One turn moves each row of this set onto another row. After a few examples, where does it send each row asked below?
ludes: -1.76, 0.48, 3.81, 1.16, -0.47, -1.95, -0.65, -1.28, -0.36, -1.43, 1.74, -1.40, -1.51, 0.86, -0.44, -0.62, 0.19, -0.46, -1.47, 0.71, 2.56, 2.19, -1.47, -0.81, -1.67, -0.17
fer: -0.40, 0.95, 1.88, -0.25, -1.42, -1.65, 0.54, -1.14, 0.38, -0.01, 1.24, 0.23, -1.57, 0.32, -1.37, -1.90, -1.71, -1.23, -1.22, -1.44, 2.85, -0.16, -0.75, 1.63, 0.51, 0.49
lif: -1.24, -0.87, 1.86, 1.92, -1.31, -3.18, 0.72, -1.45, -0.84, 0.58, 0.16, -0.46, -1.63, 2.44, -0.39, -0.15, -0.51, -0.78, 1.10, 0.51, 1.12, 0.46, -1.44, -1.66, 0.91, 0.40
nizi: -1.43, -0.79, 2.50, 2.64, -0.67, -2.24, 0.20, -1.32, -0.42, 0.03, -0.04, -0.70, -0.68, 2.21, -0.57, 0.63, -0.42, -1.08, 0.96, 0.22, 1.29, -0.07, -1.22, -1.70, 0.15, 0.83
Mus: -1.99, 0.07, 3.63, 0.90, -1.45, -3.09, -0.90, -1.36, -0.67, -0.27, 1.21, -1.03, -2.47, 0.19, -0.89, -1.24, 0.98, -0.41, -1.63, 1.29, 1.02, 1.80, -1.06, -0.40, 0.32, 0.02
Vavon: -0.54, 1.62, 3.00, 0.08, -0.71, -2.60, -0.30, -1.62, -0.64, -1.29, 1.82, -1.63, -2.17, 1.32, -0.29, -1.16, -1.14, -0.58, -0.56, 0.32, 2.65, 2.45, -1.76, -0.27, -1.55, -0.25
Gavo: -0.01, 0.98, 0.55, 1.77, -0.90, -2.04, -0.33, -0.23, 0.76, -1.17, -0.78, -1.52, -0.93, 0.89, -1.33, -1.03, -2.04, -0.71, 0.24, -0.69, 0.90, -0.17, 0.46, -0.44, 1.67, 1.65
Kalin: -1.34, -0.46, 2.10, 1.61, 0.41, -2.95, 2.14, -0.33, 0.37, -0.71, 1.12, -1.37, -0.04, 0.20, -1.22, 0.63, -0.44, 0.76, 0.35, 0.74, 2.34, 1.27, -0.46, 0.08, -0.70, -0.10
bog: -0.95, 1.65, 2.46, 0.18, -0.31, -1.77, -0.80, -1.29, 0.19, -1.29, 2.15, -1.02, -1.86, 0.39, 0.14, -0.70, -0.09, -0.81, -1.24, -0.05, 3.21, 1.47, -2.01, -0.10, -1.73, -0.32
kep: -0.39, 0.90, 2.58, 0.25, -1.00, -1.11, 0.34, -0.99, 0.64, -0.65, 0.91, -0.13, -0.86, 0.43, -1.65, -1.53, -1.92, -1.37, -1.17, -1.63, 2.80, -0.25, -0.57, 1.50, -0.12, 0.89
nez: -0.45, 0.84, 1.63, 1.30, -1.63, -2.62, -0.43, -0.52, 0.31, -0.22, -0.59, -1.42, -1.47, 0.96, -1.84, -2.21, -1.47, -1.49, -0.90, -0.22, 0.40, -0.34, 0.19, 0.05, 2.22, 1.43
sadol: 0.00, 0.88, 0.28, 1.81, -0.32, -2.60, 0.53, -0.38, 1.02, -1.56, -0.46, -1.45, -0.59, 0.99, -0.36, -0.15, -2.16, 0.27, 1.24, 0.12, 1.74, 0.49, -0.45, -1.19, 1.03, 1.43
ralu: -0.32, 1.09, 0.01, 1.65, -0.83, -1.67, -0.54, 0.00, 1.23, -0.91, -0.53, -1.05, -0.78, 0.33, -1.10, -0.84, -1.34, -0.76, -0.23, -0.83, 1.30, -0.72, 0.26, -0.31, 1.70, 1.56
kades: -2.20, 0.04, 3.56, 1.05, -1.01, -2.54, -1.21, -1.18, -0.32, -0.29, 1.41, -0.69, -2.16, -0.26, -0.70, -0.92, 1.48, -0.53, -1.92, 1.03, 1.36, 1.36, -1.14, -0.43, 0.16, 0.02
tana: -1.35, -0.43, 1.54, 1.33, 0.40, -2.94, 2.01, -0.14, 0.54, -0.33, 1.37, -0.95, -0.22, -0.10, -0.84, 0.70, 0.18, 0.70, 0.10, 0.60, 2.65, 1.03, -0.73, 0.16, -0.45, -0.39
Zomap: -0.12, 1.09, -0.49, 1.17, -1.19, -2.31, -0.33, -0.18, 1.08, -0.53, -0.36, -0.87, -1.57, 0.44, -0.78, -1.38, -1.36, -0.51, -0.06, -0.79, 1.20, -0.45, -0.01, -0.22, 2.23, 1.23
Kubo: -2.03, 0.00, 4.28, 1.33, -1.17, -2.84, -0.99, -1.39, -0.78, -0.65, 0.99, -1.39, -1.87, 0.38, -1.16, -1.00, 0.71, -0.49, -1.52, 1.19, 0.95, 1.86, -0.90, -0.61, -0.08, 0.27
sak: -0.19, 0.92, 2.99, 0.26, -1.28, -1.60, 0.68, -1.29, 0.04, -0.69, 0.64, -0.61, -1.04, 0.99, -1.91, -1.70, -2.71, -1.28, -0.81, -1.42, 2.29, 0.32, -0.42, 1.37, -0.13, 1.06
Les: -1.13, -0.36, 1.90, 1.10, 0.10, -3.56, 2.33, -0.46, 0.01, -0.49, 1.08, -1.39, -0.58, 0.37, -1.14, 0.27, -0.61, 0.97, 0.52, 0.97, 2.18, 1.67, -0.63, 0.06, -0.34, -0.25
muriz: 0.00, 0.91, 2.37, -0.30, -1.67, -2.12, 0.96, -1.27, -0.09, -0.13, 0.96, -0.25, -1.77, 0.96, -1.78, -2.18, -2.42, -1.08, -0.82, -1.33, 2.33, 0.49, -0.68, 1.49, 0.52, 0.63
vez: -1.21, -0.44, 1.28, 0.91, 0.09, -3.44, 2.27, -0.35, 0.22, -0.11, 1.50, -0.91, -0.84, 0.04, -0.82, 0.24, -0.09, 0.96, 0.33, 0.82, 2.48, 1.41, -0.86, 0.16, 0.01, -0.63
dodap: -1.38, -0.75, 0.88, 1.67, -1.08, -2.81, 0.40, -1.33, -0.42, 1.00, 0.63, 0.29, -1.71, 1.72, 0.04, -0.07, 0.51, -0.81, 0.56, 0.23, 1.54, -0.19, -1.75, -1.48, 1.17, -0.01
karuk: -0.13, 0.91, -0.75, 1.22, -0.39, -2.69, 0.53, -0.28, 1.34, -0.99, 0.11, -0.69, -0.97, 0.36, 0.14, -0.41, -1.29, 0.38, 0.91, 0.06, 2.03, 0.11, -0.76, -1.10, 1.60, 0.98
rin: -2.19, -0.04, 4.20, 1.53, -0.80, -2.34, -1.27, -1.28, -0.31, -0.73, 1.16, -1.12, -1.61, 0.03, -0.96, -0.66, 1.21, -0.67, -1.84, 1.05, 1.29, 1.39, -0.98, -0.49, -0.30, 0.25
Niri: 0.05, 1.01, 0.02, 1.31, -1.28, -2.68, -0.09, -0.30, 0.54, -0.73, -0.63, -1.40, -1.53, 0.90, -1.17, -1.52, -2.13, -0.51, 0.31, -0.44, 0.83, 0.11, 0.23, -0.44, 2.15, 1.46
lan: -0.55, 0.91, 0.95, 1.03, -1.67, -2.50, -0.50, -0.39, 0.63, 0.06, -0.21, -0.89, -1.80, 0.51, -1.48, -2.36, -0.80, -1.40, -1.30, -0.26, 0.75, -0.70, 0.06, 0.24, 2.48, 1.17
neb: -0.88, 1.60, 3.27, 0.59, -0.26, -1.89, -0.68, -1.47, -0.13, -1.68, 1.67, -1.54, -1.41, 0.99, -0.34, -0.63, -0.85, -0.90, -0.84, 0.02, 2.87, 1.82, -1.70, -0.25, -2.07, -0.01
tagub: -0.62, 0.88, 1.88, 1.79, -1.33, -2.10, -0.70, -0.34, 0.60, -0.58, -0.62, -1.35, -0.99, 0.72, -1.84, -1.80, -1.35, -1.58, -1.21, -0.47, 0.57, -0.70, 0.41, 0.16, 1.69, 1.63
guk: 0.10, 0.85, -0.25, 1.24, -0.67, -3.05, 0.80, -0.42, 0.87, -1.10, -0.20, -1.15, -1.12, 0.93, -0.21, -0.54, -1.98, 0.41, 1.26, 0.24, 1.71, 0.64, -0.67, -1.22, 1.51, 1.18
pab: -0.63, 1.74, 2.22, -0.25, -0.81, -2.58, -0.42, -1.55, -0.26, -0.81, 2.29, -1.00, -2.54, 0.76, 0.13, -1.35, -0.36, -0.58, -0.89, 0.15, 2.97, 2.06, -2.06, -0.08, -1.15, -0.57
fev: -0.11, 0.89, -0.21, 1.80, -0.14, -2.23, 0.25, -0.23, 1.59, -1.50, -0.12, -1.03, -0.37, 0.46, -0.07, 0.03, -1.43, 0.21, 0.81, -0.13, 2.16, -0.07, -0.58, -1.10, 0.96, 1.35
mar: -1.73, -0.81, 1.53, 2.45, -0.44, -1.92, 0.04, -1.13, 0.17, 0.45, 0.44, 0.17, -0.79, 1.53, -0.04, 0.59, 0.63, -1.14, 0.38, -0.02, 1.83, -0.72, -1.53, -1.43, 0.47, 0.46
beki: -1.50, 0.53, 3.63, 0.71, -0.85, -2.70, -0.38, -1.49, -0.77, -1.14, 1.67, -1.43, -2.10, 1.21, -0.46, -1.09, -0.08, -0.17, -1.17, 0.89, 2.32, 2.81, -1.45, -0.85, -1.22, -0.37
gese: -1.80, 0.56, 2.97, 0.74, -0.47, -2.01, -0.74, -1.12, -0.08, -1.06, 2.04, -0.79, -1.88, 0.53, -0.09, -0.75, 0.87, -0.34, -1.64, 0.61, 2.79, 1.93, -1.70, -0.68, -1.35, -0.50
Sagen: -0.68, 0.91, 1.23, 1.48, -1.26, -1.91, -0.83, -0.25, 0.97, -0.30, -0.29, -0.91, -1.14, 0.28, -1.61, -1.80, -0.63, -1.67, -1.48, -0.47, 0.89, -1.04, 0.12, 0.20, 2.00, 1.38
nal: -1.60, 0.61, 2.79, 0.42, -0.90, -2.71, -0.42, -1.39, -0.55, -0.73, 2.09, -0.93, -2.46, 0.80, -0.18, -1.17, 0.45, -0.22, -1.44, 0.91, 2.55, 2.50, -1.78, -0.65, -0.85, -0.73

karuk moves to guk
Kalin moves to tana
Vavon moves to neb
And these:
kep moves to fer
ralu moves to Zomap
beki moves to ludes
rin moves to kades
lif moves to nizi
tagub moves to Sagen

